Rotation paths and how fast each direction turns (degrees each step):
Each turn is a multiple of 5 degrees from 10 to 175, or 0.
Each row of a path follows its step; steps can be skipped.
Path 1:
step 0: [ 11  -5   7  -9  -1   2   2   8 -11  -9  -1  -3  -7  -1  -6  12   0 -15
   1  -4   1  -9   2   6   4  -4   4   3  -2   6   2   3]
step 1: [ -6  -3  14  -1   8   6  -3  -4  -8 -10   7   8   8   1  -1   1  -6  12
  11   7 -10   1  -1   5   1  -3  -2   3  10  -1  -3  -6]
step 2: [-15  -4  -4   2 -11  -2   3   0   0  -1   3   3  -2 -10   9  -1   3   3
   8   2   9   4  -7  -5  15   1   5   4 -11  -1  -6  -4]
step 3: [ 9 -1 -2 -6 -2  1 14  4  3 -9  1  0 -8  9  1  2 -6 -2 -1 -3 15 -4  4  0
  2 11  3  9  7  7 -6 12]
step 4: [  6  -7  -1   0   2  -4  -2   3  -8   2   2  13   5  12 -10   2   2  -3
  15   2  -8 -11   2   4   1  -9  -5   9   0   6   2  -2]
step 5: [ -1  -1   6   6  -5   5  -2  -3  -3  -9  -3  -6  -1 -13  -3   7  -9   4
   8   2   0   3 -10  -8   3  -6   6   4  -1   9  -4 -17]
step 6: [-13   1   4  -6  -1   1  11  -2  -2  -3   3   6  -4   8   0  -1  -1   9
 -10   5  12   1  -9  -6  -3   2   5  14  -2  -9  -5   4]
step 7: [  9   0  -9  -1 -18  -7   1   1   0  -5   2   1  -4   7  -1  -5   5  -1
  17  -1  10  -2   1   7  -1  -2  -5   5   3  -5   7   7]
step 8: [  4  -3  -3   0  12  -3  -6   0   0  -2  -4  -2   0   7 -11   3  -5   0
  12  -6   1   1   1  -6  -3   5  13   4   3  14   6 -13]
step 9: [ -2  -5   6  -7  -3   1  -4   0  -7  -2 -12   4   3  -5  -1   3  -2  11
 -10   2   2 -14  -5  -5   2  -6  -2  11  -4  -9  -2 -14]
step 10: [ -8   2  -2  -2 -11   5  -5   1  -3  -8   5   0 -12   5  -3  -5  -9   4
   4   8  16  11   1  -2  -5  -9  -5  -4   4  -8  -1   3]
step 11: [ -1  -1  -3  -1  -3 -10  -6   1   3  -4  16  -4  -1  15  -2  -2   0  -5
   4 -10   3  -4  -2   2   2  11  11   4  -6  -3  10  -3]
Directions:
[-1  1 -3 -1  1  4 -2 -6  2  3  3 -2  1 -2  3 -1 -2 -2  3 -1  0 -2 -2  0
 -1  2  2  1 -4  3  0 -4] => 115
[-5  5  3 -2 -2 -1  0  0  5 -2  4  0 -1  0 -1 -4  4  0  0  1  2  0 -1 -1
  2  2 -2  0  2  1  1  0] => 85
[ 3  1  0 -2 -2  0 -2  1  1  1 -2  2  1  1 -1  0  2 -6  0  2 -4  0  5  0
 -1  3  2  4  1  4  2 -1] => 90
[ 1  0  1  2 -3  1 -1 -1 -1  3  1  2  3  0  3  1 -2  1 -4  6  6  3  1 -1
  2  1  1  0 -2  1  3  2] => 95
Path 2:
step 0: [  7   9   6   3   5   2   5  14   0  -7   1   9   3   2   1   6  -2   4
  -2  -3   5   0  14   4 -10  -7  14  -7   7  -2  -6   0]
step 1: [ 0 -5 -3 -5 -3  7 -2 15 -2  2 -8  6 -6 -8 15  6 -7  2 11  3 -7 10 -8 -4
 -1 -1 -5 -3  5  3  0  5]
step 2: [ -3   4   1   0   7   1  15  -2   0  -2  -8  -5  -4  -3  -2   5  -7   0
   8   1   0  -9  13  12  -1  -4  -2 -17   6   6   5   1]
step 3: [  5   5   4  -6  -3  -4 -11   5  -2  -7   1  -1   7 -10  14  16   6   1
   2   7  -2   1   4   0   4   1  12  -3   5   7   4   5]
step 4: [ -2 -11  -5   0   5   9  -1   8   3   2 -11   4  -1  -3  10  -1  -6  -1
   2  -1   1   1  10  10 -11 -10   9  -9 -10  -6   2   0]
step 5: [ -3   1   5 -14   6  -3  -1   2  -8   5   4   1  -4  -4   5   1   0  -7
  15  -2  -3   5   4   4   0  -1   1  -4   7  19  -7   8]
step 6: [  3   0  -3  -6   7  11  -1  -3   7   0  -2   8   5  -6   2   3   1  -2
  -6   9 -13  -2  13   7   3  -4   3  -9   9  -5  13   5]
step 7: [  3   2  -1   2   7  -2  -5   1  -8   0   0   0  -2 -10  11   4   0  -4
  -3  12   5   5  -1   4 -12 -11   3  -1  -7  19   2  -6]
step 8: [ -8 -12 -11  -5  11  13  -4  -3  -9  -5   2   5   6   5   3  -2  -4  -2
   9   0   3   1   3   6   1   0  10  -7  13  -1  -1   1]
step 9: [ 0 -7  6 -3  9 -5 -1 -2  5 12  6  4 -6 -6 -1 12  3  6  7 10 -7  8  8 11
 -3 -6 -1  9  6  8  5 -2]
step 10: [ -1   6   1  -1  13  10 -12  -9   3   6   2  -1  10  -2   9  -6  -9   8
  -2   7   3  -5  -5   2   2  -8   3 -13   0   4   3   3]
step 11: [  0   2  -5   1   5   2  -7   2   0  -8   1   2  -2   9   5  -3   4   4
   6  15  -2   1  13   4 -14  -2   4   8   7   8 -10  -7]
Directions:
[ 1  0  2 -1  2  0  1  1 -2  3  5 -2 -2 -1  2  3  3  0  0 -1  3 -1 -2 -7
  0 -1  2 -1  0  3 -1  3] => 160
[ 8  2 -3  0  2  0 -2  0  1  2 -2 -2  0  2 -2  2  2 -1  5  0  0  3 -1 -1
 -1  1  1 -4  0  0  2 -2] => 0
[-3 -4  0  1  0 -3 -2 -2  0  1 -1 -4  1 -1  1  3  1  4  3 -1  3 -1  0  4
  4  0  4  1 -2 -2  1 -1] => 65
Path 3:
step 0: [  8   5  -4  -4  -1   6   5 -12   9   1   6 -12   5   1  -8  -6  -2  -2
  -4 -10   7   1  12  -6   2   3   9   8  -4   6   0  -8]
step 1: [  0  -1   6  -2   6  -5  11 -16   6   0  -3  -2   5  11   5  -5  11   4
  -1   6   8  10   5   2  -2  -5  -2  -1   8   9   7  -4]
step 2: [ 10  -7  -7  -1  10   6   3  -4  15   5  -2  -2   4   6  -4  -8   3   5
 -17   4   3   0  -4  -5   1   5   0  -1 -10   2  -1  -4]
step 3: [  8   3  -6 -10  -4  -7   4  -7   7   4   0   0  -4  12  -3   0   8   5
  -2   2  -1  13  -6   4   7  -1  11   6  -1   6   9  10]
step 4: [10 -1 -8 -3  6  5 15 -6 14  7  4 11 -3 -6 -8  2 -2  7 -1  1  3  2  7  0
  1  5  7 -8  4 -5  4 -3]
step 5: [  4   8   0 -10   9  -8   2 -11   4   3   3  -5   8   5  -7  -3   6  -3
   2 -14   7   5   9   4   1   7   4   3  -7  -4   6   5]
step 6: [ 12   3  -1   6   0   3  11 -11   5  -4   7  -3  15   4   5   1   7   2
  -8   7   2   3  10   3   2   4   7  -4   6   4   4  -9]
step 7: [  5   2   6  -1  12  -2   1 -11  10   2  -1  -1   6   7  -9  -7   5   7
  -2   4   5   7   0  -5  10  -8  -4   1 -15   5  -2  -2]
step 8: [ 14  -4  -4 -10   1   8  -1 -10  13  -2   2  -8   2   9   0   3   5  13
  -4   1  -5   7  -8   1  -6   1   7   0   5   2   5   1]
step 9: [  7   2 -10  -8   7  -2   0 -10  13   8  -3   6 -10   0   2  -7   0  -2
   3   3   3   6  10  -3  10  -2  13  -5  -4   5   2  -1]
step 10: [  6  -1   0 -17   6  -3   7  -5   8   1   4   8  12   4  -5  -5  10   1
   3   3   6   3   2   5  -8  12   4  -1   3  -8   2   4]
step 11: [10  9 -6 -1  8 -6  4 -4  6 -3 10 -9  7  1 -3 -2 -6 -4 -7  6  6  2  4  3
 11  7 10  0 -6  0 11 -7]
Directions:
[-1  3 -1 -1  3 -1 -1  1  0  4 -2 -2  0 -3  0 -3  2  0  1  0 -1 -2  3 -2
  4 -2  0  7 -3  1 -1  3] => 160
[-1  3  1  1  1 -1  5 -1 -3  1  2  2  5 -1 -1  5 -3  0 -1 -3 -3 -2  1  1
  2  0  2 -1 -2 -3  3  2] => 55
[ 0 -2  0  1  4  1  3  3  1  0  0 -3  2 -1  0  0  2  2  1  3 -5  0  1  5
 -3 -2  1  1  6  0  1  2] => 160
Path 4:
step 0: [ 10   7   6 -11   7  -8   9   0  -8   0  11  -1   2   1  -4   7  -7  -3
  -9  -6   3  -3   5   0  -5   0   6   3  -7 -10   1   3]
step 1: [  0   6   3   1  10  -7  -1  -5   1  -8 -13  -8   0   2  11   5   1  13
   3  -1   0   6  -5  -4  -6   5   2   1  -4  -4   8  12]
step 2: [  4   2   8   4  -4   8   4  -3  -2  -5 -11  -1  12  -8 -13   1  -1   4
  -9   2  -6  -3  -5  -5   4   3  13   9   1   2  -2   2]
step 3: [ 4 -3 11 -9 -9  3  9 -5  1  8  6 -1  4 -5  2  9 -1  2  6  4 -3  9 13  2
 -7 -5  2  1 -2  1  7 11]
step 4: [-11   8   2   7   6   4  -9  -3   6   7   0  -5  -4  -1   3   3 -14  -1
  -9  13   0  -5  -1   0  -3   1   3   5  -6  -1  11   9]
step 5: [  7   0  -6   0   1   3   5  -9  -3   2 -13   9  -6  -5 -10  11  -3  -4
  -5   1 -11   3   2  -1   1   8  -6   7  -4  -7   6  -5]
step 6: [-16  -7   5  -4  -6   2   0  -5   4   2 -13  -3   2  -8   4   0  11   5
  -5  10  -5   5   7   5  -3   2  -9  -6   4   2  -1   2]
step 7: [ -9   2   9  -1 -10   2   1 -11  -6   6   5   2 -11   0  -4  -2  -4  -9
 -11   5   7  -9   4  -3   1   1   7   3   4   4   0 -10]
step 8: [  4   3   0 -11   1  -7  -5  -3  -7   3   2   7  -7   3   5  10  -4   0
  -5   1   3   2   5   3 -10   3  -7 -14  -3 -17   1  -3]
step 9: [ -6   8   1   2   8  -2  -2  -5  -5  -5 -17  -4  -4   3   6  -5   6  13
  -9   3   5   0  -5   2   5   6   1  -5  -8   4   0  -9]
step 10: [ 10   4   4  -8  -7   2  12  -9  -9 -11  -1   4   5  -5  -8   1   8   3
 -10   0   2  -4   0  -2  -5  -8   3   1   6   0 -10  -5]
step 11: [ 3  2 11 -7  0 -3 -6 -2 -1 -1  5 -7  1  9  8  7  1  7  1  8 12  9  8  5
 -8 -2  9 -6  3  6 -2  9]
Directions:
[-3  1  1  2  1 -4 -5  0  3  0 -3 -3  0  0  1 -4 -3  1  0  4  0  4  0 -1
  3 -2  1 -3  0  2 -3  2] => 145
[ 1  1 -2  0 -3  2  1  0  5  1 -2  2  3 -2  3  2 -5 -2  0  2  0 -1  3  0
  2  3 -4  3  2  3  1  1] => 35
[ 0 -1  2  1  0  2  2  1  0 -2  5 -3 -3 -2  1  0 -3 -1 -3 -1 -3  1  3  1
 -3 -1  2 -4  4  5  0 -1] => 95
[-1 -3 -1  0  4 -2  3  1  3 -6 -2 -1 -2  0  0  2 -1  0 -3  1  0  2 -1  0
 -1 -4 -3  4 -2  0  0 -3] => 85
[-3 -5  0  3  1  1 -4 -2 -4  2  2  3 -1 -3 -1  2  1 -3 -1  1 -2  2 -1  1
  3 -2 -5  1  0  2  3  2] => 35
